In the rows, zero is written as 128.
Named moves, each a turn or a mirror, and the order they were made in; the first pair answered
move W:
[ 94 101 163 151 136 113  70 154 131 115] |-> [104  77 143 136 160 120  92 122 172 100]
[161 129  87 149 106 117 159  64 156  90] |-> [137 185 129 175  63 111 117 130  94 129]
[112 121 129 129 136 127 118 161 106 139] |-> [122  97 118 119 153 134 134 139 141 119]
move U:
[140 123 180 171 154 132  97 148 103 125] |-> [115  87 127  98 184 150 122 145 115 147]
[147 114 155 137 146 112 122 115 140 115] |-> [141 105 136 113 152 114 126 115 143 130]
[113 100 165 170 139 138 110 151 127  86] |-> [108  86 119 105 162 169 151 140 125  92]
[115 149 156 158  85 134 116 187  98 117] |-> [ 79 112 116  99 122 156 130 191 124 137]
move D:
[142 126 122  86 107 172 164 152  89 124] |-> [ 98  89 111  85 154 163 139 157 137 145]
[101 120 106 105 128 100 117 144 160 137] |-> [115 143 119 138 114  85 105 134 153 134]
[156 116 126  78 136 175 158 128  59 117] |-> [100  65 111  70 188 154 122 134 125 127]
move F:
[180 119 148 198 128 120 126  95 179  65] |-> [178 109  90 128 150 111 150  65 196 105]
[112 149 134 121 117 113 105 148 112 166] |-> [116 155 128 112 114 112 113 153 117 162]
[ 83 126 141 135 110 155 146 170 130 164] |-> [ 79 125 129 122 108 154 149 165 135 160]
[117 121 128 134 122 133 115 140 111 130] |-> [113 117 119 112 119 134 127 132 122 141]
move N:
[133 111 181 199 134 113  87 131 167  92] |-> [105  92 153 123 129 195 136 174  88  88]
[125 143 142 135 112 125 120 133 110 128] |-> [142 125 151 149 129 126 130 122 131 106]
[ 96 114  56  88 178 112 154  85 193  91] |-> [ 63 157  55  49 147 112 138 141 126 163]
Now pairs of rows:
Each pair is 2 to 3 moves apart.
[155 119 125  89 107 177 169 124  91 103] |-> [121 116 162 174 128  98  80 136 172 113]  D W N
[110 107 114  87 144 166 154 139  98 119] |-> [156 124 102 110 139 119 148  77 149 126]  N D W
[135 134  88 113  81 112 221  87 144 165] |-> [129 121 101 108  66 156 235 108 107 148]  W N N
[159 144  96 117 120  56  78 120 114 175] |-> [ 99 108 112  97 131 110  70 185  90 171]  N W U
[164 102 142 141 125 184 174 127 109  56] |-> [146 119  97  62 126 170 193 116  98 124]  W F
[142 115 143 161 124 169 163 141  82  89] |-> [ 89 133  95 101 136 131 137 165 102 187]  D N U
[161 114 160 118 110 182 170  93 101  78] |-> [ 66 102 126  60 143 153 116 151 127 177]  N D D
[125  88 143 140 132 114 139 106 168  87] |-> [123 109 152 135 102 153 155 145 100  75]  D W N
